0: [168 176 161 162 152 132 135 135 137 158 136 179 149 147 179 181 137 141 147 165 136 136 157 161]
1: [153 158 138 179 176 143 148 146 138 135 143 168 150 174 168 135 145 174 133 177 133 145 138 142]
2: [168 158 173 143 136 158 148 161 153 176 161 158 168 136 161 148 146 146 176 143 173 151 179 151]
3: [128 171 163 128 128 166 163 173 163 181 173 153 153 128 138 163 171 128 184 131 181 151 184 184]
4: [165 160 150 157 168 167 153 150 141 143 152 162 150 160 165 145 148 167 151 166 153 147 161 156]
5: [164 137 133 174 172 180 181 171 177 137 179 132 180 176 136 137 173 173 138 169 161 181 154 132]
6: [157 166 178 140 142 157 148 144 171 170 159 159 171 138 159 180 146 139 166 138 170 144 157 180]
7: [153 172 162 163 158 130 130 137 131 161 137 179 134 146 178 168 134 148 154 156 140 136 143 163]
8: [131 142 174 132 132 170 169 170 172 174 178 142 182 130 137 155 176 131 181 130 182 167 181 158]
9: [161 161 156 156 156 168 168 148 146 146 148 146 136 168 146 166 166 171 156 151 153 156 158 141]
10: [141 138 131 184 184 179 173 179 146 128 158 138 166 184 141 131 179 184 128 184 133 176 133 133]
11: [154 166 165 135 130 149 164 150 179 181 170 146 156 134 141 179 169 132 181 136 175 163 170 164]
12: [153 163 179 136 138 161 151 146 176 173 163 156 176 133 156 181 148 136 171 133 176 146 161 181]
13: [161 179 151 166 168 138 136 133 141 153 136 176 156 168 176 168 143 166 148 173 141 136 138 168]
14: [133 148 148 141 141 161 148 143 168 171 163 148 168 148 161 176 143 143 163 138 163 146 176 168]
15: [148 133 138 179 179 173 171 176 148 136 166 143 171 176 148 131 176 179 138 179 146 176 151 131]
16: [184 184 161 161 153 133 133 128 128 163 133 179 153 148 184 166 131 148 148 168 133 133 148 166]
17: [143 156 148 141 148 166 158 168 166 166 163 158 146 151 151 146 168 156 171 143 161 163 168 146]
18: [158 171 181 128 128 146 166 173 181 184 168 153 153 128 138 158 153 133 181 133 179 166 181 184]
19: [156 181 184 166 156 136 133 131 131 161 136 176 156 158 181 158 136 138 151 156 138 136 156 161]
20: [151 161 184 131 128 153 166 171 173 181 179 143 184 128 146 163 166 128 181 131 181 171 184 176]
21: [173 171 171 151 148 143 148 143 163 161 156 156 138 146 166 168 158 158 158 146 161 143 171 168]
22: [138 141 153 143 146 171 168 168 153 158 171 148 181 148 143 146 151 153 173 146 171 153 173 146]
23: [171 141 143 161 168 168 168 156 168 146 161 143 168 166 161 136 156 173 156 158 151 171 156 141]
24: [161 131 133 179 179 184 184 184 184 133 184 128 163 179 133 136 176 176 146 176 166 181 146 133]
25: [182 176 150 174 172 134 134 134 132 148 134 178 135 172 177 171 136 164 136 178 131 134 131 148]
26: [136 166 166 148 151 163 148 141 168 148 153 163 138 148 163 168 151 163 163 148 161 161 168 166]
27: [158 176 158 158 163 141 141 153 133 151 138 173 136 166 171 143 151 156 141 171 141 138 151 161]
28: [166 148 143 151 153 146 143 158 143 148 151 168 166 161 158 151 148 163 161 161 156 141 146 163]
29: [129 153 173 129 130 155 168 158 181 179 174 139 162 130 145 179 158 132 183 129 180 164 182 181]
30: [133 158 175 135 135 144 146 149 176 175 161 163 157 138 162 163 153 141 173 136 171 146 169 154]
31: [141 138 146 173 173 168 168 143 158 141 146 161 136 173 166 158 171 173 151 171 143 151 143 143]
32: [184 181 163 156 151 131 131 128 138 168 133 179 143 156 179 168 131 136 146 156 138 128 136 171]
33: [134 142 151 137 139 172 173 177 173 153 178 133 178 148 133 140 179 156 171 137 177 174 178 152]
34: [171 177 159 165 161 136 134 134 136 164 136 177 134 165 177 175 139 152 136 165 132 135 140 175]
35: [152 140 178 137 135 157 164 156 177 175 172 140 177 137 140 178 160 134 177 137 177 164 177 178]
36: [137 150 152 138 138 161 161 145 150 174 155 160 143 140 160 147 148 149 174 139 167 152 159 154]
37: [146 143 135 183 182 169 170 153 137 130 148 141 155 182 148 137 171 182 129 183 135 166 133 132]
38: [166 156 173 138 146 161 161 168 156 171 153 163 173 146 146 168 146 141 173 141 171 158 156 173]
39: [170 161 141 162 166 153 166 167 143 143 147 150 136 161 152 165 159 166 148 162 154 167 145 144]
40: [159 156 168 141 136 152 151 147 171 176 154 153 143 139 149 178 158 136 171 144 173 156 177 167]
41: [133 141 141 171 173 176 176 163 179 138 176 136 181 171 138 143 181 173 153 168 156 176 166 136]
42: [171 179 146 173 166 136 136 131 138 151 136 176 128 168 179 173 138 166 138 173 136 133 148 163]
43: [161 151 162 145 140 157 157 151 174 171 159 148 148 143 144 176 163 141 166 147 174 161 176 161]
44: [153 163 161 131 133 166 168 153 179 176 171 143 156 131 146 166 173 133 179 128 179 153 181 161]
45: [173 141 138 164 173 169 170 173 163 138 161 146 169 170 153 141 172 173 143 168 146 173 147 138]
46: [131 128 131 171 176 181 184 181 184 136 179 131 181 176 133 138 179 179 141 173 163 184 163 136]
47: [168 151 179 143 141 163 163 161 151 173 166 146 143 143 151 179 153 148 176 138 173 166 158 173]
48: [179 179 173 168 163 136 136 138 138 146 136 179 128 168 179 148 133 153 136 168 133 136 143 171]
49: [161 151 173 142 148 160 160 169 174 170 159 156 157 149 162 165 156 157 170 151 166 165 174 152]
50: [156 171 173 146 141 146 148 143 156 163 166 153 176 141 153 148 153 141 173 141 161 158 176 176]
51: [158 131 133 184 184 176 173 151 143 128 148 138 163 184 151 128 153 184 128 184 133 176 131 128]
52: [175 173 171 160 158 136 141 145 135 163 140 172 134 149 171 175 139 148 157 165 144 139 159 171]
53: [138 145 167 142 151 157 159 147 154 170 150 164 168 144 150 169 143 153 164 142 165 143 172 171]
54: [179 167 143 173 168 137 137 147 133 147 135 176 132 171 177 163 135 163 135 169 134 138 142 145]
55: [135 155 170 139 139 145 147 148 173 173 162 162 160 141 160 161 153 143 168 138 167 148 166 153]
56: [145 131 131 181 179 176 176 175 147 130 169 136 166 179 146 128 179 179 130 179 145 178 131 130]
57: [158 168 184 133 133 151 166 173 161 179 173 146 156 136 138 166 173 131 179 136 176 151 179 158]
58: [176 184 163 163 158 131 128 128 131 168 131 184 131 163 184 181 133 148 136 163 128 128 138 181]
59: [176 175 153 172 164 135 137 135 139 149 135 175 134 160 175 173 135 147 137 169 137 137 145 175]
60: [147 162 161 153 159 162 150 164 150 159 160 163 152 151 160 164 169 157 157 155 161 161 167 146]
61: [153 181 181 166 153 131 133 138 136 156 136 179 131 151 179 166 136 141 151 161 138 131 133 179]
62: [128 133 136 143 153 181 181 184 184 143 184 128 184 158 128 156 181 171 176 136 184 181 179 138]
63: [163 157 165 145 139 150 151 146 169 173 153 154 141 140 150 181 157 136 166 146 171 155 174 168]
64: [143 161 168 131 128 161 171 179 176 184 179 138 158 133 133 176 179 128 184 133 181 171 184 163]
65: [162 143 140 160 163 164 157 169 145 145 149 153 139 163 152 163 151 169 147 168 147 160 163 144]
66: [136 145 144 169 172 171 171 160 174 142 171 141 176 168 143 147 176 169 153 167 154 171 162 138]
67: [128 168 166 131 131 156 156 153 181 184 173 141 179 128 136 184 158 128 184 128 184 163 179 168]
68: [133 136 143 138 136 173 173 171 171 168 181 136 181 141 131 151 181 146 173 133 176 173 181 143]
69: [131 136 136 171 173 179 181 184 181 136 176 128 151 176 128 136 179 176 151 161 171 184 163 131]
70: [151 171 141 166 158 143 156 141 163 143 141 168 161 166 158 146 141 166 148 153 143 153 143 151]
71: [173 137 130 180 179 175 174 175 149 132 150 141 169 180 142 135 159 179 132 180 139 172 131 133]

[152 175 155 161 158 137 139 136 135 166 138 173 135 147 173 161 137 150 154 156 140 137 154 173] 7 52 0
[136 151 143 156 156 156 153 163 143 158 143 168 151 158 168 151 141 161 163 158 148 146 148 166] 28 4 70
[132 147 152 139 139 161 151 145 170 172 165 147 170 146 158 177 146 141 166 137 165 148 176 170] 14 53 55
[163 166 161 153 156 156 143 141 158 153 146 156 168 151 168 171 163 151 161 156 151 146 166 146] 60 21 4
[156 151 179 136 136 141 156 171 158 179 161 151 148 136 158 153 148 133 179 136 176 151 173 153] 2 57 30
[158 175 153 163 166 140 138 135 142 156 137 175 158 165 173 169 143 164 150 169 144 136 143 169] 13 34 42
[161 156 179 141 136 146 151 166 151 176 156 158 179 141 143 171 171 148 173 141 173 158 158 179] 38 6 50
[151 171 141 168 163 158 153 156 161 148 146 166 161 168 168 168 146 168 146 158 146 153 141 146] 70 4 39
[143 148 153 151 146 166 163 151 148 156 161 151 146 141 156 153 143 146 168 151 163 166 156 148] 36 17 60
[148 163 167 135 132 158 166 174 171 181 173 143 155 136 138 176 173 131 179 137 176 166 180 162] 64 57 11
[173 162 141 165 169 151 162 162 139 141 142 154 134 166 156 162 156 169 144 165 149 164 140 142] 39 65 9
[166 158 148 158 171 171 153 151 141 141 151 163 148 163 166 141 146 171 148 168 151 148 161 153] 4 65 28
[181 156 138 184 181 143 141 136 143 136 138 173 151 179 171 131 138 176 131 184 128 146 128 141] 1 54 25
[151 161 138 179 176 138 143 143 133 136 138 173 146 173 173 136 141 173 133 176 131 141 136 143] 1 54 27
[143 156 148 148 146 143 146 143 171 168 153 166 146 151 158 171 168 141 168 148 168 151 156 148] 55 63 30
[151 181 158 158 156 131 133 131 131 171 133 179 133 143 179 166 131 146 156 153 138 131 156 179] 7 61 0
[138 146 151 141 138 151 161 153 176 163 168 161 148 136 151 171 171 146 171 138 173 163 179 153] 43 55 40
[166 142 137 165 168 167 160 170 144 142 150 151 138 168 152 157 152 174 141 172 143 163 157 140] 65 39 4
[138 166 168 153 161 141 153 161 141 156 146 156 148 161 158 171 161 163 161 163 153 156 146 158] 60 9 39
[155 169 181 128 128 149 167 174 181 184 170 152 154 129 138 158 155 133 181 132 179 166 181 183] 18 20 57
[155 131 135 178 178 176 174 154 147 131 152 137 166 179 148 129 157 181 133 178 139 176 137 130] 51 71 37
[156 176 176 166 156 135 138 142 139 154 139 175 136 153 176 163 140 145 150 162 139 136 135 174] 61 7 34
[146 128 133 151 153 181 181 184 184 146 184 128 176 158 128 131 181 171 173 138 179 184 181 136] 62 33 68
[171 158 168 153 153 143 143 143 148 153 156 153 173 146 168 143 141 146 158 156 156 163 151 146] 28 50 4
[168 168 163 146 148 156 158 141 171 151 148 168 173 156 153 141 158 151 161 146 166 161 153 168] 50 38 28
[171 151 141 179 179 148 143 136 131 136 136 173 143 181 171 148 148 176 131 184 128 146 128 136] 1 54 25
[163 161 184 146 138 141 138 138 158 171 143 171 163 138 163 166 138 136 163 141 161 138 173 181] 6 50 12
[153 150 147 159 162 157 153 157 140 145 146 161 166 166 170 143 153 165 150 168 146 153 158 159] 4 28 65
[137 140 138 169 173 173 175 178 176 139 171 134 150 175 134 141 173 173 150 162 166 178 162 134] 69 41 66
[176 163 153 166 156 151 163 166 143 146 156 153 136 161 163 158 166 163 158 151 146 168 163 146] 39 9 65
[138 163 168 150 157 144 156 161 144 159 150 154 150 157 156 169 163 159 164 159 157 158 149 160] 60 26 9
[160 168 179 130 130 146 165 170 177 180 167 155 155 131 141 158 152 136 180 135 177 165 178 181] 18 57 20
[174 142 140 163 172 169 167 170 163 139 161 149 173 170 155 141 169 172 144 168 146 171 149 139] 45 23 15
[143 153 171 146 143 148 151 148 166 166 163 161 141 156 163 146 148 151 161 148 156 148 173 151] 55 36 30
[138 151 168 161 161 156 141 156 148 158 143 161 168 156 163 171 146 163 158 148 148 153 161 143] 60 53 26
[148 136 136 171 176 184 184 184 184 133 181 133 153 176 133 131 184 176 141 173 163 179 138 133] 24 69 5
[179 133 128 184 184 176 176 179 148 128 151 138 168 184 138 133 158 184 128 184 136 173 128 128] 71 51 10
[176 165 180 140 144 138 136 153 144 176 140 173 147 143 174 184 137 133 167 154 150 140 168 184] 52 0 21
[136 161 143 153 151 168 153 163 168 156 158 148 173 153 156 168 148 161 163 146 153 148 148 163] 14 60 53
[129 140 152 135 138 172 174 177 176 154 181 132 181 147 132 141 180 156 171 135 180 174 180 149] 33 68 62
[135 133 134 170 174 179 179 179 182 137 175 134 179 174 137 141 177 177 142 172 161 180 160 137] 46 41 5
[151 146 146 158 163 161 156 161 141 143 148 158 168 168 168 138 156 168 151 168 148 156 158 158] 4 28 65
[139 138 148 168 168 169 169 146 161 145 150 158 139 169 162 158 172 169 154 166 148 154 148 146] 31 9 65
[158 168 166 148 143 153 146 168 173 156 151 151 153 143 163 173 153 156 166 143 168 166 168 173] 49 63 43
[173 153 151 168 166 168 168 171 163 138 161 143 136 171 161 156 151 173 153 168 153 156 163 138] 65 39 9
[184 181 153 173 171 128 128 128 128 151 128 184 133 171 184 176 131 161 136 179 128 128 131 151] 25 42 54
[140 163 165 155 162 145 156 163 145 154 150 153 152 162 156 169 162 165 159 162 154 158 148 156] 60 9 39
[150 147 148 156 161 161 155 160 145 146 149 159 167 166 166 139 155 167 152 165 150 156 159 157] 4 28 65
[148 149 158 150 154 143 154 140 161 150 142 160 136 152 170 165 142 151 152 149 148 151 149 152] 26 70 21
[139 168 168 151 153 159 146 140 164 149 151 166 138 150 165 170 148 161 161 152 157 157 164 166] 26 21 60
[179 166 141 168 161 163 158 148 138 141 143 168 161 161 158 158 156 168 153 166 151 143 158 158] 4 28 39
[141 173 171 163 153 141 143 138 156 158 141 171 158 153 173 143 138 151 148 153 146 143 156 163] 19 70 27
[166 153 173 143 151 158 158 168 173 168 156 158 153 151 166 168 153 158 168 153 163 163 173 148] 49 60 43
[145 150 154 149 144 164 163 154 150 158 162 150 150 139 154 154 145 144 170 148 165 165 159 151] 36 17 60
[172 161 168 154 154 142 142 142 147 153 153 156 171 147 170 144 139 147 156 157 153 160 148 150] 28 4 70
[174 169 167 154 152 143 147 142 160 158 153 158 138 149 167 167 155 160 156 149 158 142 166 165] 21 52 26
